One vector is turned by the same rotation once a tick. Each row is the vector after some number of ticks, and that number follows the row.
The counts run from 0 to 542.
126	138	177	152	141	136	117	121	114	104	152	122	98	131	109	143	140	136	116	131	127	149	117	130	150	120	132	152	165	150	144	114	152	139	108	99	110	141	138	111	114	139	100	133	129	127	131	158	126	128	126	167	158	156	141	125	107	136	122	123	134	136	141 => 31
102	123	109	157	138	119	165	137	113	125	108	128	132	152	131	94	152	119	84	146	111	139	138	119	117	145	104	106	127	133	127	127	139	133	138	146	122	128	100	161	114	106	143	119	132	104	111	114	141	109	151	156	116	133	130	120	105	137	108	87	137	119	137 => 121
119	132	139	141	123	129	141	108	136	128	130	126	131	120	121	100	136	84	90	97	147	116	135	105	98	130	109	132	149	132	100	94	133	153	127	98	139	143	111	155	116	118	126	99	114	125	94	147	129	138	152	134	145	152	149	135	111	148	113	119	146	110	110 => 474
163	128	123	126	152	142	147	137	123	124	127	102	116	115	118	126	167	104	134	171	126	148	113	125	133	166	147	101	137	137	137	109	118	94	101	123	104	137	116	147	149	139	149	143	150	129	149	141	130	135	134	137	111	151	119	99	138	118	131	146	103	127	147 => 389
125	110	132	137	153	115	151	105	122	100	130	123	130	129	94	139	150	119	117	131	147	130	136	83	131	130	137	104	135	151	110	91	110	132	124	136	143	140	141	107	125	147	130	120	151	125	135	139	136	156	127	142	107	172	141	131	127	128	110	175	107	109	124 => 433
137	115	149	148	114	139	159	146	120	120	123	133	121	149	149	119	163	130	92	151	119	126	109	146	110	123	146	142	132	153	159	124	108	106	156	131	130	141	98	120	111	133	129	140	145	108	103	142	115	108	162	140	93	132	141	101	155	138	107	127	127	144	156 => 372
147	127	146	128	138	136	103	126	111	111	131	111	130	134	103	125	155	104	126	138	132	159	118	97	114	127	127	144	159	161	140	102	139	153	104	118	116	118	150	134	131	170	131	116	119	117	115	158	135	96	141	142	160	157	125	145	108	129	135	121	113	132	108 => 61
116	121	128	138	154	125	149	108	121	104	137	122	115	130	101	132	155	123	132	130	132	117	144	96	140	135	140	97	152	134	108	93	103	123	125	127	144	145	119	110	121	138	119	112	158	126	146	125	134	161	131	148	114	176	142	129	130	120	118	169	105	97	133 => 429
141	143	126	144	128	121	171	139	118	124	115	111	129	138	149	89	142	130	107	166	152	113	127	129	108	123	133	129	123	133	117	126	105	133	134	160	123	142	83	153	135	118	142	122	133	93	89	130	110	120	135	134	90	117	126	134	162	127	112	132	136	106	120 => 146
118	130	140	138	126	128	153	111	152	132	127	132	157	123	112	115	149	89	97	99	150	121	119	103	103	143	108	121	141	138	88	93	122	145	127	116	136	150	115	150	112	116	137	105	110	120	109	140	127	145	150	125	128	151	147	130	111	142	102	120	139	105	110 => 470
122	131	123	132	137	132	118	145	109	144	107	105	115	144	125	85	151	94	114	151	100	135	153	110	104	134	118	119	160	140	134	100	120	139	112	119	120	107	116	138	129	139	141	99	128	107	106	137	137	92	148	137	139	159	123	138	117	111	144	101	119	112	119 => 96
141	108	129	124	129	142	121	141	128	130	123	105	123	156	120	80	142	118	120	138	78	150	113	147	135	139	127	134	122	124	144	123	127	131	125	95	131	102	127	139	122	143	132	122	122	118	110	133	135	116	157	107	138	139	139	85	96	132	155	81	107	143	117 => 320
109	132	128	153	136	116	137	143	124	107	106	116	159	131	102	124	160	109	104	137	125	161	127	106	111	140	132	104	127	154	129	119	133	167	143	143	110	113	129	137	110	149	125	127	127	124	119	127	150	106	129	134	139	152	145	124	74	125	105	119	100	120	114 => 85
155	112	126	141	153	137	147	120	116	133	129	115	120	130	105	106	168	114	131	152	112	119	116	127	117	151	149	102	139	141	121	99	97	99	113	125	138	136	119	123	125	122	140	135	151	127	138	140	144	140	157	118	92	165	112	100	143	116	134	140	96	115	134 => 394
104	137	135	144	140	127	126	152	95	118	117	101	96	140	123	87	138	138	118	152	125	115	153	115	127	112	138	113	157	134	126	126	106	149	109	140	107	106	118	118	115	158	126	111	141	98	104	131	133	110	110	158	118	145	113	149	112	102	134	136	107	114	112 => 104
117	127	134	131	132	122	126	131	117	97	123	126	141	139	105	134	162	107	113	135	122	147	124	90	113	114	128	134	152	147	130	98	115	159	143	112	141	125	123	112	120	167	108	108	127	118	127	130	125	111	158	141	177	162	164	116	117	149	127	142	109	111	118 => 53
157	128	97	144	154	114	153	112	101	113	110	100	120	137	109	101	138	124	120	168	137	140	150	134	152	152	134	85	113	131	123	129	166	135	136	140	122	127	125	175	147	114	128	147	143	128	119	133	151	137	112	136	121	124	120	132	114	125	123	133	116	115	132 => 159
136	116	112	141	148	119	140	90	116	124	113	130	106	144	111	107	137	154	139	143	129	99	135	126	167	133	125	101	132	117	97	107	129	119	134	126	168	150	132	121	130	124	100	136	141	112	128	125	129	169	122	128	135	134	146	122	147	132	122	159	120	82	124 => 202
88	149	155	168	133	118	131	152	108	89	130	121	124	128	105	113	154	149	128	134	118	134	123	126	116	128	140	105	150	138	117	122	95	159	136	144	121	134	104	120	101	153	119	128	129	115	122	120	135	106	144	140	148	147	139	123	96	106	118	126	100	96	115 => 77
142	128	121	141	140	107	135	131	123	97	113	107	157	150	115	109	147	151	114	155	138	150	119	138	149	123	133	122	103	142	110	151	156	169	147	170	119	122	124	153	123	139	101	121	108	103	118	127	119	123	112	127	157	112	148	139	104	137	114	117	113	108	116 => 535
107	125	138	153	135	134	128	152	92	135	120	116	96	149	117	85	147	124	104	131	114	104	148	121	114	117	128	120	168	136	131	120	116	141	112	115	119	109	117	125	105	141	125	108	139	98	104	134	141	106	130	160	120	149	114	143	102	106	134	112	121	127	114 => 101
135	149	159	127	127	144	126	125	139	110	158	116	92	114	129	135	146	133	127	141	120	138	123	152	163	140	149	117	156	118	141	104	138	114	130	97	130	151	96	144	137	118	103	139	128	136	141	154	105	145	135	138	168	147	155	99	135	131	132	139	130	105	157 => 1
110	138	154	120	108	146	139	174	149	114	130	122	121	140	148	106	131	147	123	123	122	118	101	147	145	126	145	147	139	114	126	136	99	139	127	112	114	135	100	126	111	161	115	119	123	106	116	113	92	120	119	145	149	115	167	101	112	119	121	122	108	117	118 => 302
124	145	171	135	144	137	106	120	129	95	147	106	101	111	121	147	146	135	139	154	125	163	129	120	152	128	134	137	161	147	144	103	137	133	100	116	109	138	142	115	135	153	116	138	125	123	134	164	112	119	115	153	166	161	140	130	125	125	137	131	125	118	141 => 33
114	131	158	126	107	152	133	168	134	118	132	125	125	165	136	99	137	155	129	110	110	107	100	154	151	122	150	144	141	126	124	142	109	147	130	113	124	133	108	117	103	159	110	114	123	96	120	118	113	122	127	140	137	118	164	105	104	110	120	114	101	122	110 => 301
130	133	141	110	120	131	145	159	140	85	126	107	159	160	115	111	137	140	132	136	122	154	99	126	147	124	155	139	104	130	130	142	124	162	138	134	110	117	117	134	117	165	117	111	126	122	120	110	121	130	130	129	142	126	155	100	83	125	120	125	90	133	105 => 308
120	124	129	149	134	129	139	141	131	142	93	127	141	125	119	115	159	78	89	140	119	150	129	110	95	153	110	116	145	148	136	107	142	142	122	119	103	111	131	151	115	134	145	125	114	117	114	132	141	99	138	138	133	145	130	122	83	135	109	98	119	135	121 => 90
133	133	150	126	112	129	138	100	168	143	103	138	128	143	137	123	122	113	113	119	128	115	113	137	123	132	106	152	128	118	115	90	136	148	136	84	158	145	136	125	116	127	112	131	109	126	89	130	120	146	146	108	149	133	177	115	127	147	109	109	141	114	119 => 247
153	112	126	130	152	137	146	126	129	135	128	113	117	112	124	116	168	109	132	160	121	131	112	124	114	156	142	99	140	132	128	95	93	91	103	118	125	140	113	131	139	133	153	139	145	124	138	139	130	140	153	124	100	158	115	92	150	120	131	149	107	115	141 => 393
105	134	151	146	130	137	124	123	133	99	148	123	91	105	128	132	142	132	127	121	158	115	141	119	148	148	126	94	165	139	107	109	133	130	117	118	125	168	117	156	128	140	134	135	132	112	121	148	115	132	105	163	146	147	146	152	135	108	113	141	133	96	129 => 455
136	107	156	116	114	155	104	142	147	134	128	124	121	166	136	91	138	133	136	124	95	125	100	152	146	141	126	151	149	143	137	131	134	123	113	102	133	120	149	129	105	154	131	119	105	97	118	145	118	109	131	123	148	123	147	121	113	105	134	81	112	138	114 => 293
135	134	128	111	127	133	150	162	157	96	117	104	152	130	133	118	133	121	108	140	135	167	101	126	138	137	141	140	108	122	132	136	123	152	125	118	95	119	113	142	128	163	135	130	114	131	116	116	101	126	123	134	144	115	161	82	91	143	113	117	104	136	111 => 310
117	129	116	131	137	116	139	130	145	121	113	116	145	121	130	106	135	108	89	134	148	136	153	99	139	120	122	120	131	123	94	122	155	163	138	120	115	111	117	155	130	131	107	98	112	119	112	128	106	139	108	145	171	134	165	133	99	153	118	133	137	105	118 => 506
150	148	149	136	129	142	133	110	133	123	141	128	89	148	114	122	122	142	143	119	142	88	110	150	160	146	129	140	149	111	111	116	161	131	102	95	140	175	119	149	131	122	103	127	131	120	120	128	128	170	113	158	149	115	148	126	127	126	118	120	139	101	120 => 227
137	140	159	116	139	142	125	118	164	132	127	111	139	164	121	121	123	154	169	127	110	127	97	136	166	137	128	138	141	140	112	129	131	144	86	121	125	139	155	116	117	143	128	113	97	99	131	131	121	146	109	123	135	136	144	132	107	97	126	97	102	108	112 => 265
114	134	126	138	133	120	138	149	147	123	92	117	148	105	124	123	160	83	93	147	133	165	132	102	103	149	117	108	130	141	131	107	130	151	126	130	98	113	124	151	124	146	144	131	116	123	111	126	130	99	130	135	145	144	148	118	91	135	108	117	119	123	121 => 87
143	118	144	136	125	127	140	92	163	135	100	137	148	152	112	118	125	129	127	120	125	125	97	139	138	145	114	133	118	131	101	102	135	152	131	114	158	147	155	117	107	126	119	139	104	117	111	133	135	162	143	85	133	133	162	109	112	137	105	114	118	106	107 => 242
144	120	126	137	128	121	158	110	110	153	104	123	126	161	130	97	137	130	118	143	134	85	142	133	133	107	140	114	134	131	111	106	124	134	156	140	157	128	115	115	116	107	102	120	148	111	96	137	140	149	130	122	91	135	138	147	150	124	113	155	125	102	135 => 175
152	107	118	133	134	132	145	149	116	148	101	114	125	121	145	82	154	110	105	159	157	108	129	119	125	143	134	113	141	145	113	124	117	119	113	152	108	121	123	147	125	142	148	136	125	83	110	142	110	116	98	137	103	120	114	146	148	114	115	147	118	125	114 => 138
110	133	105	143	146	116	159	130	123	106	102	112	144	135	144	99	153	122	104	173	117	155	142	107	111	144	107	108	113	140	122	122	119	136	131	160	117	124	98	158	139	123	158	117	127	103	111	119	125	98	147	139	120	138	133	122	127	129	121	97	133	103	132 => 119
124	117	160	135	112	143	135	168	140	132	114	114	112	127	143	104	138	136	101	149	122	131	119	157	144	124	165	134	133	134	150	138	114	125	137	127	97	105	122	106	103	160	119	140	137	107	106	136	109	119	102	134	113	121	149	105	114	111	113	135	96	152	133 => 333
146	134	108	153	141	113	169	128	110	112	113	109	104	127	118	106	134	121	100	159	153	130	146	132	143	156	127	100	119	120	122	129	170	132	132	127	103	138	106	179	139	106	126	151	148	131	106	130	135	142	108	158	125	112	126	122	114	140	105	132	136	122	129 => 157
106	136	155	148	130	134	132	114	125	102	157	126	85	117	135	127	139	123	116	118	149	116	148	115	135	138	116	111	163	140	119	103	138	125	121	104	134	171	113	158	128	128	138	130	134	117	108	156	118	126	133	168	147	151	147	156	147	122	115	122	149	104	139 => 451
120	128	144	143	125	127	125	110	128	121	136	113	108	118	118	99	127	92	90	110	156	113	148	106	116	127	116	132	158	122	104	101	154	150	130	93	133	132	118	151	121	127	117	109	125	132	85	159	130	135	129	144	152	147	140	146	104	143	115	125	152	114	110 => 478
132	147	170	131	128	133	125	109	131	110	137	103	112	124	128	137	136	118	115	142	120	151	132	110	124	95	133	161	157	133	142	85	124	145	119	97	136	133	112	110	132	134	108	110	124	133	110	157	112	125	161	136	160	166	150	123	140	152	139	139	139	116	137 => 25
147	126	124	134	130	130	160	141	122	144	106	111	136	131	151	85	147	121	109	157	156	109	122	125	108	133	126	125	135	141	111	132	106	126	115	160	117	130	107	144	126	127	152	128	126	86	94	140	107	117	119	129	90	118	113	144	164	116	116	140	122	117	113 => 142
131	127	138	131	128	128	120	144	125	106	121	120	129	117	118	135	160	89	98	142	144	150	129	83	111	124	121	144	158	145	139	98	124	154	128	102	120	122	127	123	132	173	119	115	124	128	118	141	118	110	140	148	176	151	156	124	120	156	121	145	122	127	113 => 56
